zolol: [-11  39  26   8 -13 -13]
lor: [ 1 31 31 31 -5 15]
veges: [  8   3 -14  19 -18 -11]
Bube: [ 20  33 -14  15 -23 -12]
tadas: [  6   0 -35 -27  -8  48]
povi: [ 21  -6 -27   7   7  52]
teduf: [ 8 33 34  7 -7 17]
zomev: [ 33 -10 -26 -30 -11 -15]
dup lor:  => [31]
dup zolol:  => [-13]

Boses: [  8 -19 -21 -13 -16   7   0 -17  -8]
bakeb: [-14 -40 -41 -32 -38  34  28 -27 -31]
Pepa: [-40 -41 -33 -41 -14 -32   5 -14  -9]
next: [-14 -40 -41 -32 -38  34] => [ 28 -27]
size: [  8 -19 -21 -13 -16] => 5
next: [-40 -41 -32] => [-38  34]
size: [-40 -41 -33] => 3

mis: [-19  -5   1 -26 -33  -1   8  -8  -7   0   4  -8   0 -11  15  -4  19   5
 -10   4  -1 -13   7  -3   6]
repi: [ -2 -12   1  22   4  -3  -3 -16  -3  -5   9  -4   7   0 -11  -5  -1   8
  -6   0  -4  -2   1   0  22]
duf: [ -8   6   3  10  -9   4   2   8   6  -3 -13  -8  15  -6   0   1  -4  28
  -9  -3  15   4   5  24   0]
Neru: [  3  -5  10  -1   1  25 -50  -6 -12 -10  11  -8   2 -24   3 -10  -4  -2
  -8  -2   2   8  12  -1   5]
tibo: [ 14 -11  -1  -9  16   2  -1  -9   6   2 -19  19   6 -13   7  -4  -9  -4
 -11  -2  13   2   8   0  -2]
Gure: [ 12 -23  -3 -12   7   2  -1  -4  -8  31 -20  -3  -6   0  -7  -6 -18   8
  -6 -13   3  21 -27  -5  10]
zur: [ -2 -12   1  22   4  -3  -3 -16  -3  -5   9  -4   7   0  -2  -5  -1   8
  -6   0  -4  -2   1   0  22]
galu: [-19  -5  -5 -26 -33  -1   8  -8  -7   0   4  -8   0 -11  15   6  19   5
 -10   4  -1 -13   7  -3   6]
dafup: [ 15  -6   1   3  -1  26  -4 -16  10   5  -5  -5   1   3  30  26  -3  -7
  43   8  -7  -9 -21   2   7]
vesev: [ 14 -11  -1  -9  16   2  -1  -9   6   2 -19  19  -4  -3   7   0   0  -2
 -12  -9   1 -14   4  -4  -8]
fek: [  4   3  -2   1   2   0  11  12  20  -4  18 -14   0 -20  15  -9   3   2
  -5 -35  -9  -4  11  -4 -19]
size: [-19  -5   1 -26] => 4
which: [ -2 -12   1  22   4  -3  -3 -16  -3  -5   9  -4   7   0  -2  -5  -1   8
  -6   0  -4  -2   1   0  22] => zur
which: [ -2 -12   1  22   4  -3  -3 -16  -3  -5   9  -4   7   0 -11  -5  -1   8
  -6   0  -4  -2   1   0  22] => repi

Nuten: [ 53  51   4 -24  29  41  31  41  51]
Mab: [ -2   7 -26  27 -51  41 -36  41  51]
Peke: [ 53  51   4  41  29  31  41 -38  21]
size: [ -2   7 -26] => 3
size: [53 51  4] => 3
dup Peke:  => [41]
size: [ 53  51   4  41  29  31  41 -38] => 8
next: [41 31] => [41 51]
size: [-2  7] => 2

gid: [-31   4   5  40   5   5]
geza: [-49  -6   5  11 -15  -8]
Toze: [13 23  1  3  5 -6]
duk: [ 48   0   2 -24  12   5]
pog: [-23 -16   4   7   7 -11]
puduz: [  8  13  -3 -10 -14   3]
vufe: [-16 -23  -3  16 -24  -4]
pizuf: [ 8 13 -1 17  1 -5]
next: [ 5 11] => [-15  -8]
which: [ 8 13 -1 17  1 -5] => pizuf
next: [-23 -16] => [4 7]
dup gid:  => [5]

liv: [ -4   1  -6  12  -4  -9  -2  -3   9  -9  -2  -5   0   5  -1  -5  20 -12
 -11  -5  -5   2  12  -5 -12  -6   4  -8  -1   1  17  19 -24  11   5   5
  -3  -6  -3   0  -3   0  14   3  -9   0   0  -9  -8   4  -5  13   0  10]
Bezo: [  1 -15  -6   6  10   7  -2  -3   9 -22   7  -5   9   5  -3  -5   5  14
   8   6 -10   2   1  -2 -12  14  -1  -8   5   1  48  11 -24  11  27 -14
   7  -6   8   0  -3   0  14   3 -27  -4   0  -9   4   4   3  19  19  12]
kap: [ -7   5   2  17  -8  -9   0  -5   9   0  -5  -5  -6   5  -1  -9  16 -11
  -8   0  -2   5  12  -5 -12  -5  -3  -8  -1   1  12  20  -6  15   5  10
  -3  -6 -11   1  -7   0   8   3   5   5   0  -9  -7   4  -5  -2  -8  10]
which: [ -4   1  -6  12  -4  -9  -2  -3   9  -9  -2  -5   0   5  -1  -5  20 -12
 -11  -5  -5   2  12  -5 -12  -6   4  -8  -1   1  17  19 -24  11   5   5
  -3  -6  -3   0  -3   0  14   3  -9   0   0  -9  -8   4  -5  13   0  10] => liv
size: [ -7   5   2  17  -8  -9   0  -5   9   0  -5  -5  -6   5  -1  -9  16 -11
  -8   0  -2   5] => 22
size: [-7  5  2 17 -8 -9  0 -5  9  0 -5 -5 -6  5] => 14
which: [  1 -15  -6   6  10   7  -2  -3   9 -22   7  -5   9   5  -3  -5   5  14
   8   6 -10   2   1  -2 -12  14  -1  -8   5   1  48  11 -24  11  27 -14
   7  -6   8   0  -3   0  14   3 -27  -4   0  -9   4   4   3  19  19  12] => Bezo

Lon: [-33 -28  31  31  -8 -17]
raro: [-28 -36 -10 -10   4 -30]
lok: [ 20 -36 -10 -10  42 -13]
which: [-28 -36 -10 -10   4 -30] => raro
size: [ 20 -36 -10 -10  42 -13] => 6
size: [-28 -36 -10 -10   4] => 5
which: [ 20 -36 -10 -10  42 -13] => lok

vam: [  2  34 -43  41 -38 -18 -20   2 -22  20  28 -20]
tepov: [-45  25 -46  16  38 -30 -34 -23   6   7  30 -14]
talip: [-43  34 -32 -36  17 -24 -44  -8 -21  -5 -36 -36]
Miku: [ 43  27  17  28  17 -24 -44  -8 -21  -5 -36  47]
size: [ 43  27  17  28  17 -24 -44  -8 -21  -5 -36  47] => 12
size: [-43  34 -32 -36  17 -24 -44  -8 -21  -5 -36 -36] => 12
next: [ 17  28  17 -24 -44] => [ -8 -21]
dup talip:  => [-36]
dup Miku:  => [17]
next: [  2  34 -43  41] => [-38 -18]
size: [-45] => 1

Zoz: [ 36  35 -10   0  31 -33  -7  47  28  -7]
zozi: [-10 -23  32 -36  46   7  33  -5 -11 -33]
totip: [  9  31 -18 -25 -14 -45  24  21  17  30]
Veva: [-27 -27 -35 -46 -12 -26 -27   5 -14  44]
vum: [-14   8 -33 -10   0  47  -7  31  38 -19]
vuv: [ 13  13 -10 -22  13  -4  13  11  11  15]
paka: [ 44  44 -33  44   0  44  -7  31  38 -19]
dup Veva:  => [-27]
next: [-33  44   0  44  -7  31] => [ 38 -19]
dup Zoz:  => [-7]
size: [-27 -27 -35] => 3
size: [-27 -27 -35 -46] => 4
size: [ 44  44 -33  44] => 4
dup paka:  => [44]

taf: [-46 -46 -36  33 -10 -44   6  19 -21   4  11 -18  11  43 -22  30]
Robos: [-50 -40 -28  43 -10  35  12  13 -18   6  34 -25 -13  47 -19  35]
niki: [ 12 -40 -28  43 -10 -34  12  13 -18   6  34 -25 -14  47 -19  35]
next: [ 34 -25 -14  47] => [-19  35]
dup niki:  => [12]
dup Robos:  => [35]
which: [-46 -46 -36  33 -10 -44   6  19 -21   4  11 -18  11  43 -22  30] => taf
next: [ 11 -18  11] => [ 43 -22]

baf: [  2   5  16  -7  20 -25  -6 -26   5  -5  -4  -5 -10   3]
leta: [ -4  -4   5  55  16  32  14  -7   7  -5  -4  -8 -21   3]
petu: [  2  -3   3   6 -22  23   9  -7   5  -5   7  11 -10   3]
vonu: [  3  -3  -6 -36  16   3   9 -16   5  -5 -11 -25 -10   3]
Lafe: [  9  10  34   3  11 -17   9  38   2  -5   4   0 -10  44]
size: [  2   5  16  -7  20 -25  -6 -26   5  -5  -4  -5] => 12
next: [ -6 -36  16   3   9] => [-16   5]
size: [  3  -3  -6 -36  16   3   9 -16   5  -5 -11 -25 -10] => 13
size: [-4 -4  5 55] => 4
dup vonu:  => [3]
dup petu:  => [3]

maf: [ 26 -35 -11 -19 -18 -21   4   3 -12  -6 -21 -14 -19  -7  -6 -10 -11   4
   8  11 -36  -5   6 -39  10   9  -7  -2 -12 -20 -13  11  -5  18 -11 -25
  14   0   5  27   8 -19 -10  -4   4  15 -13 -34  14  -4  14   6  -2  13
 -10  -8 -10]
Zom: [  7 -12  -4  26   8 -30 -14 -19  15   2  -7  -4   6  22   2 -26  15 -16
  -4  -9   0  17   2 -39   5   0 -17   5 -10  11  -3 -14   4 -12  -1 -10
   5  -7  -3 -18 -26   5  21  -8   6 -22 -25  -3 -15 -16   1 -22   4 -24
  19  25  -7]
fur: [-16  25  15 -29   5  35  20   8  -8   1  20   9  -8 -14   1  36 -26  20
  -5  12   5  -9 -10 -39   2  12  22   1  10  -3   4   7  -3   4  -9  16
 -11  15  -1   3  20 -15  -3  11   5   4  19   5  10   9 -10  11  -8  -4
 -19 -20   0]
Kiros: [-16  17   7 -29  -6  37  14   5 -16   1  16   0   5 -15   1  31 -28  25
  21  12  -2 -13  -6 -39   6   7  10  -8   8 -12   2  19   4   0  -6   9
  -5  -2  -1   6  26  -6  -9   6  -8  15  19   7   2   8 -11  15  -5  10
 -27 -26   7]
fugis: [-10   5  -7  -3 -18 -26   5  23  -3  -3 -22 -15  13   6  -3 -34  19 -12
  16  -8 -13   1  13 -39   0 -14 -26 -10 -10  -7  -6   4   5  -2  10 -20
  13 -25   2   8 -10  18  -7 -15 -14  10 -14 -20 -10  -6  10  -4  10  20
   7   9   6]
tetin: [ 28 -32  -8 -21 -11 -21   8   8  -9  -6 -20 -10 -28 -10  -6  -6  -9   1
   6  11 -33  -5   5 -39   5  10   1   2 -10 -16 -12   6 -10  23 -11 -22
  12   9   7  26   8 -24 -11   2  10  13 -10 -25  22  -1  17   8  -4  11
  -6  -8 -13]
size: [-16  25  15 -29   5  35  20   8  -8   1  20   9  -8 -14   1  36 -26  20
  -5  12   5  -9 -10 -39   2  12  22   1  10  -3   4   7  -3   4  -9  16
 -11  15  -1   3  20 -15  -3  11   5   4  19   5  10] => 49
which: [ 28 -32  -8 -21 -11 -21   8   8  -9  -6 -20 -10 -28 -10  -6  -6  -9   1
   6  11 -33  -5   5 -39   5  10   1   2 -10 -16 -12   6 -10  23 -11 -22
  12   9   7  26   8 -24 -11   2  10  13 -10 -25  22  -1  17   8  -4  11
  -6  -8 -13] => tetin
which: [-10   5  -7  -3 -18 -26   5  23  -3  -3 -22 -15  13   6  -3 -34  19 -12
  16  -8 -13   1  13 -39   0 -14 -26 -10 -10  -7  -6   4   5  -2  10 -20
  13 -25   2   8 -10  18  -7 -15 -14  10 -14 -20 -10  -6  10  -4  10  20
   7   9   6] => fugis
size: [-16  25  15 -29   5  35  20   8  -8   1  20   9  -8 -14   1  36 -26  20
  -5  12   5  -9 -10 -39   2  12  22   1  10  -3   4   7  -3   4  -9  16
 -11  15  -1   3  20 -15  -3  11   5   4  19   5  10   9 -10  11  -8  -4
 -19 -20   0] => 57
size: [ 26 -35 -11 -19 -18 -21   4   3 -12  -6 -21 -14 -19  -7  -6 -10 -11   4
   8  11 -36  -5   6 -39  10   9  -7  -2 -12 -20 -13  11  -5  18 -11 -25
  14   0   5  27   8 -19 -10  -4   4  15 -13 -34  14  -4  14   6  -2  13
 -10  -8 -10] => 57
next: [  0 -17] => [  5 -10]
next: [-10   5  -7  -3 -18 -26   5  21] => [-8  6]

vetu: [  6   0   9  -7 -15  50  14 -12  -5  15  -4 -17  21 -37  -4   0   3  16
   4   9  21   7 -21 -23  -5  -4  -1  -8  11   0 -20  17  11  19   3 -11
 -10 -17   6 -20 -22]
vivi: [-16 -23 -27   7   1  -7 -11  -3  -1   7  -1   7  -3   3   1 -17 -14  17
   0  -3  14 -22  -2 -13 -26 -10 -22   1   9  -2 -13  11  -3  -3 -16  -3
  11   2  39  -7 -23]
lepom: [  4  -1   6  -6 -12  41  10 -11  -5  13  -4  16  -4   4 -37   9 -21   3
   7 -17  21   0  21 -19  -6  -4  -2  -7   9   0 -17  14   8  15   2  -9
  -8   2   7 -16 -19]
Gup: [  4  -1   6  -6 -12  41 -11 -11  -5  13  -4  16  -4   4 -37   9 -21   3
   7 -17  21   0 -23  17  -3   1  -5   8 -11   0  13 -12 -11 -18  -6   9
  12  16   5  16  14]
size: [  4  -1   6  -6 -12  41  10 -11  -5  13] => 10
which: [  4  -1   6  -6 -12  41 -11 -11  -5  13  -4  16  -4   4 -37   9 -21   3
   7 -17  21   0 -23  17  -3   1  -5   8 -11   0  13 -12 -11 -18  -6   9
  12  16   5  16  14] => Gup
next: [-17  14] => [ 8 15]
next: [ 16  -4   4 -37   9 -21   3   7 -17  21   0  21] => [-19  -6]
next: [-12  41  10 -11  -5  13  -4  16  -4   4] => [-37   9]
which: [  4  -1   6  -6 -12  41  10 -11  -5  13  -4  16  -4   4 -37   9 -21   3
   7 -17  21   0  21 -19  -6  -4  -2  -7   9   0 -17  14   8  15   2  -9
  -8   2   7 -16 -19] => lepom

dileg: [  6 -17   2  10  31   0 -14  -7 -14  41   3 -19  15 -14   1  22  -4  -5
 -15 -35  32 -11  10 -20  19  17  -4 -33]
Kazi: [ -5  12  -2  -7 -19   0  10   5   8 -28  -3  14 -10   9   1 -14   2   2
  10  22 -18   8  -9  12 -13 -10   3  23]
vifaf: [ 11  -5  15  20  27  16 -11  -3  -9  45  -6 -19  24 -20  -7  28  12   4
 -12 -34  28 -13  22 -16  16  22   0 -22]
Vukoz: [ -8  11  -8 -12 -27  -7  13   5  11 -40   1  17 -18  17   2 -22  -3   2
  13  11 -27  11 -18  19 -17 -22   2  29]
gerug: [  7  22  21  17 -12  28   6   9  12  -5 -20   4  12  -8 -10   4  32  15
  12   9 -14   2  26   1  -3  16  10  10]
raf: [ -8   5  -9 -15 -21 -11  10   3   7 -34   2  14 -18  16   6 -20  -7  -2
   9  25 -21  10 -18  16 -15 -20   1  24]
lalu: [  9  -7  12  14  22  13  -8  -3  -8  36  -4 -15  18 -16  -4  20   9   3
  -9 -26  22  -9  22 -17  16  21   0 -25]
Vuga: [-11   3 -12 -17 -21 -15   8   1   6 -34   6  15 -20  17   6 -20 -12  -3
   9  27 -21   8 -25  18 -14 -24  -1  23]
Naf: [ 11  -5  15  20  27  16 -11  -3  -9  45  -6 -19  24 -20  -7  28  12   4
 -12 -34  28 -13  29 -21  17  34   3 -25]
Lape: [ 11  -5  15  20  27  16 -11  -3  -9  45  -6 -19  24 -20  -7  28  12   4
 -12 -34  28 -13  29 -22  20  29   1 -31]
Tinuz: [  9  -7  12  14  22  13  -8  -3  -8  36  -4 -15  18 -16  -4  20   9   3
  -9 -26 -28  12 -28  23 -20 -29  -1  32]
Pere: [  6  31  22  15 -26  29  13  13  18 -20 -24  11   6  -3  -9  -4  38  19
  17  21 -25   7  25   8 -10  12  12  23]
which: [ 11  -5  15  20  27  16 -11  -3  -9  45  -6 -19  24 -20  -7  28  12   4
 -12 -34  28 -13  29 -21  17  34   3 -25] => Naf
size: [ 11  -5  15  20  27  16 -11  -3  -9  45  -6 -19  24 -20  -7  28] => 16

fetik: [ 38 -34 -11 -40  41  28]
goteb: [-12   8  -9  10 -39  40]
sebi: [-41 -15  28   2 -39 -25]
vapa: [-41 -15  28   2 -39 -26]
size: [-41 -15] => 2
size: [-12   8] => 2

